Each path below is one point turned by a fixed rotation once a step. After each direction that follows a path, write how fast that rotation turns it, in degrees each step (0 if it stays still).
Each turn is a multiple of 5 degrees from 10 to 175, or 0.
Each row of a path follows its step; steps can be skipped.
Path 1:
step 0: [ -4  11  20   3  21  -3  -8 -12 -14  -5   1   0 -17   5  -4  26   3  -1
 -13  -9  -6  -1  12   7  15   8]
step 1: [ 13 -20  16   5   0  -5  -3  -5  -9  -8 -10 -12 -15 -10 -12   4 -13 -17
   6 -15   1  -4   6 -19  -5  16]
step 2: [  0  -2  -1  11 -19  -9   3  -1  -9  15   0  11 -27  20  -8   7 -14  -1
  11  -1   1  -9  11  10   3  14]
step 3: [  4 -12   1 -11  18 -19  -2   7  -7  -5   3   7  -6   7 -35  -1 -11  12
   2   3 -12 -12   1   8  -7   0]
step 4: [-10  -7   3 -13  -3   4 -18  12  12   4  -5  10  -8   4  -2   2 -20  -3
  22   5  -3   0  10  -7 -29  -1]
step 5: [ -2  10  -3 -23   2  10   9   4 -13   1  10  10 -16  -9  -1   4  -7  26
  12  16   6  -1  18   9  -2  -3]
step 6: [ 15  17  17 -19  16  10  11  -3  16  -4  -4   1  -7  -6 -14   3  10  -2
   6  -4  -7  -1  12  -6 -18 -14]
step 7: [ -6  -2  -5 -10  -3   7   7  -2  16  11  -6 -10 -28 -10  14  15  13   2
 -10   2  -1   4  15  -8 -13  14]
step 8: [ 17  -6  14   1   4   6  16  -1  -1  -5   2   2  -9 -12   7   2  16  11
   1 -13 -16  -8   9  27   1  20]
step 9: [ 16 -12  -6  17   5  -1   0   0  24   2  -3   3 -21 -10 -14 -23   4 -11
  -3 -10   5   7  -1   8 -14   9]
step 10: [ -4  -7 -14  11   4 -23   4   0  22  14  10  18  -2  -5  11   7  -4  18
  12  -5   3  -1   0  10   0  17]
step 11: [ 18 -14 -15  -5  30  -5  -4   1  -1 -14   6  15   4   4   9  -8  -2   3
  13  -2  -8  16   3  15  -4  -7]
[ 6 -2 -5 -7 -3  5  5  7 -3  0 -3  9 -2  5  7  0 -2 -1  0 -2 -1 -3  0  0
 10  2] => 125
[ 7 -5  2 -1  4  0 -5  3  5 -3  8  1 -7  5 -1  6  4  3  4 -2  8 -3  7  0
 -2  3] => 0
[-1  0  3  0 -2 -2  2 -6 -3 11  7 -1 -3  2 11  0 -5  4 -4  2  3 -5 -3  3
 -4 -2] => 135
[-2  7  3 -9  6 -2 -2 -1  0  0  2  2  1 -4  5  2 -2  0  5  0  5 10  3 -4
  4 -8] => 55
Path 2:
step 0: [ -5  -1  -5  -2 -14 -21  13  24 -12 -28  -9   1  15  -5  -3  -8   3  16
   4 -10  -9  -1   9  15  -5 -12]
step 1: [  6   8  -9   2 -11   6 -22  12   0  -3 -12   6  -6  -4   5 -10 -31  10
   1 -19  21   9  -3 -18  -4  -3]
step 2: [ -8  22 -24  -1  11   5   6   6  -8   1  -5  27  10  -7  -7  -3  19   3
   1   6   1  -3 -10 -15 -15 -16]
step 3: [ -4 -12 -14  13  13  17  -1  -4  15 -19   6  -5  -5   6  12   5 -14 -22
   9 -13  -1   1   1   2 -24 -18]
step 4: [  4  11  -8 -16  13   8  12  30   5  14   3 -12   4   5  -4  -7   2 -13
  -5  -2 -16  21  -5   1  12 -20]
step 5: [ 13  -7   2  22  31  -3  -3   3  11  23  11   3 -13  -3   4 -12  -5   0
   1  11  14   7  21  -6  -6   3]
step 6: [ 11 -13  -6 -19   7  -5  18  -2 -15   0  17  -1   2  18 -12 -10   5   1
   3  17   4 -23   6  12   7 -21]
step 7: [ 28  -8   6 -17 -10  -3 -13  -9  12  -6   5 -16 -11 -14   0 -17   1 -19
 -10 -10   6  -4  17  -5  -4  10]
step 8: [  4  23  -5 -12   3   9  11   3  -7  14  -1 -10 -16 -10 -20  11  12  11
   9   0  -8 -26   5  -8  10  13]
step 9: [  1 -18   4  -2  -1  18 -11 -20  17  -4  -1  -6  -1 -16  22   3   0  10
   8  24  -9 -17  -5  -5  -5  10]
step 10: [ -8  15 -11 -13  -4 -17  -7 -15  16   2 -10 -14  13  12  -5  13   2 -11
  -2   6 -14  -6 -13  16  24   3]
step 11: [  3  -5  14  11   0  10   1  -5   7  15  -9   2  25  -7   0   5 -10  -1
  -3  -6  -6  11  12  13  -5  39]
[-1  1  0  2  1 -1 -3  1  6  0 -1  2 -5  2  2 -6 -3 14  4  8 -1  3  0 -3
  9 -3] => 90
[-4  0 -1  5  3  5  7 -2  1 -4 -3 -1 -1  2 -8  2 -4  4  9 -3  3 -2  8  7
 -2  3] => 135
Path 3:
step 0: [ -6  -5   3 -15 -11 -11   1  -4   6   8   4  26  -5  16   5  -5  -3   0
  -6  18 -14 -14   9  15   4  -2]
step 1: [ 10   6  -4  13 -11  -8 -21 -11   7  -6 -17  -5  -5   5  -1  -7  -2 -11
  -2   2  -1   0  12  -8  22 -20]
step 2: [  5  -8 -10  -5  35 -11 -18  -5   3   0  10   4   1   7 -12  -5   3   0
   7   7   8  -3   6 -14 -10  -6]
step 3: [  5  14   2 -18  -3 -13   7   3  -7  -4  -4  23   5  -6   3  -6  14   1
  -2  19 -17 -13  13  -5  -4   5]
step 4: [ 16   4 -16   4  -9 -19   8   5   9   8 -18 -12  -2  -5  -1   5  -2 -10
  -4  11  12   2   8  -9  22  -4]
step 5: [  3 -10  -2  -7   2  -9  -9  -8   1  10  -2  -2   0  13 -17  16  11   0
   4   4  16   6   3 -18 -27   1]
step 6: [ 13   0   7  -9 -11   5  14 -12  -3   1   7  25  -2  -9  -9  -7  26  -6
  10   4  -9   3   7  -5   3   7]
step 7: [ 13  -5   1   3   0  -5  20  -8  20  13 -14   3 -13   5  -9   7 -12  -8
   4  12   9 -12  -1  13  16  -4]
step 8: [ -5   1  14  18   0   1 -16 -22  -2   6 -15   3   3  18  -6   5  -2 -10
  -1   1   8  -2  13 -11 -17   6]
step 9: [  0   2  10   7  12   6   2  -6  11  -8  24  11   6  -5 -14 -11  12  -7
   8   9  -7   1  11 -15  16  14]
step 10: [  4  14   5 -10   8  -5   6   9  31   3  -9   5 -13   9   9  10  -5   4
   1   9  -4 -18   4   4   6  10]
step 11: [ -8   9  -4  17 -10 -17 -16  -1   4  10 -11   0   7  13  10  -4  11 -14
   7 -10  10   0  19  -4  -3  11]
[ 6  8  8 -2  6  0  0  4  4  7 -5 -6 -2  4  1  0 -1  1 -1 -4  4  6  0  0
  2 -9] => 120
[-5  2  9  8  0  5  2  0  9  0  0 -2  2  3  1  2  4  1  5 -2  1  0 -3  4
  2 11] => 25
[-2  2  7 -6  2 -6  0 -7 -3  2  6  2 -1 -7  1  6  4  2 -6  3 -2  3 -1  5
  8  3] => 115
[  3  -6   2 -10   1   5   5   5   5   1  -6   1   3  -1  -1  -7   0  -2
  -5   0  -9   0   3   4   2   5] => 110
[ 3 -3 -8  7  6 -1  2  5 -1  8  8  0  0 -3 -2 -6  1 -5  0  0  3  5 -1  2
  8  3] => 145
[ 4  6 -3 -4  8  1  2  2 -1 -1  2  5 -6 -6  0  3  4 -2  9 -8 -2 -7  0  6
 -2  0] => 100
[ -2   2   1   1  -4  -2   7  -2   4 -10   1  -4   4  -7  -5  -3   1  -4
   4  -4   0   2   4  -2   8  -7] => 135
Path 4:
step 0: [-22   4 -16  -7   7   6  17 -15   2   5  12  -7 -20 -16 -13 -10  -1  -4
  -1  -8   5  11  -4  16  21   6]
step 1: [ -7  23 -10 -14   7  15  20   1  -4   8  -1   9  -6   5  -6 -22  15   6
  -5 -11 -10  18  -1  -1  16  12]
step 2: [  9   6  -1  -9   9  16  19  24   0   9   1  28  -5   3   3  -2  16  -9
  -3  -8  -1  -1  -6 -20   0  19]
step 3: [ 10 -14  -1  -9  18   6   7  24   2   0  10  28 -11  -6 -15  13 -11 -18
 -14  -3   9  -1   7  -4  -1  -2]
step 4: [  3  -8   4 -18  18   1 -11  -3   4   3   3  25   0  -1 -14   8 -15  13
  -9  -4   3  17  19  -1   5 -22]
step 5: [  6  -5   4 -12   4  -6  -8 -15   1  19  -3  22   1  -9  20  10  -4  24
  12  -1  -1  17   3 -20   7 -13]
step 6: [  9 -11 -15   5  -8 -26   8  -4  -2  19   2   6  -6 -24  21   7 -11  -2
   3   7   0  12 -12 -17  10   3]
step 7: [  6  -6 -10  14  -9 -28   9  -2   3   8  -4   1  10  -8  -9 -14 -19 -10
 -17  -6  -7  24  -7   0  12   5]
step 8: [  9   3  17  17 -15  -6   0  -7  -2   1 -12  17  18  13  -5  -9  -3  -1
 -12 -29 -14  19 -10   1   2   8]
step 9: [ 11  -1  19  20 -14   2  -9  -5 -11 -17   3  26  -2  -1  13  11  12 -11
 -10 -15  -1   1 -15  -4 -11   4]
step 10: [ -1  -9   2  17  -8  -6 -13 -12   4 -29  20  17  -5 -14  -6   3  11 -13
 -14   9  15   0  -3   3  -4 -14]
step 11: [ -6  -4  -3   7  -2   0  -8 -35  18 -10  18   3   6   1 -18  -7  17   4
   6  -2   9   6   5   4  15 -13]
[  0   2   6  -8 -10  -5  -4   7  -4  -2  -2  -6  -3   3  -4  -2  -2   2
   6   2   4  -6  -1   0   3   0] => 0
[  4  -4  -7  -2   4  -3 -10   0   5   5  -9  -4  -2   0   1   3  -5  -1
   0  -2  -3  -3   5  -8   0  -2] => 40
[ 0  4 -3 -6  0  2 -1 -9  1  8  3 -7  4 -2 -1 -1 -2 -2 -2  6  5  4 -9 -3
  1  4] => 60
[-2  0 -5  2  3 -4 -1  8  3 -5  3  4  2 -5  8 -4 -2 -5  5  2  7 -5 -7 -4
 -4  1] => 100
[ 3 -2 -1 -1  1 -7  5  0  5 -2  4 -7 -5  0  5 -6  1  1  7 -1 -7  7  3  1
  4  9] => 60
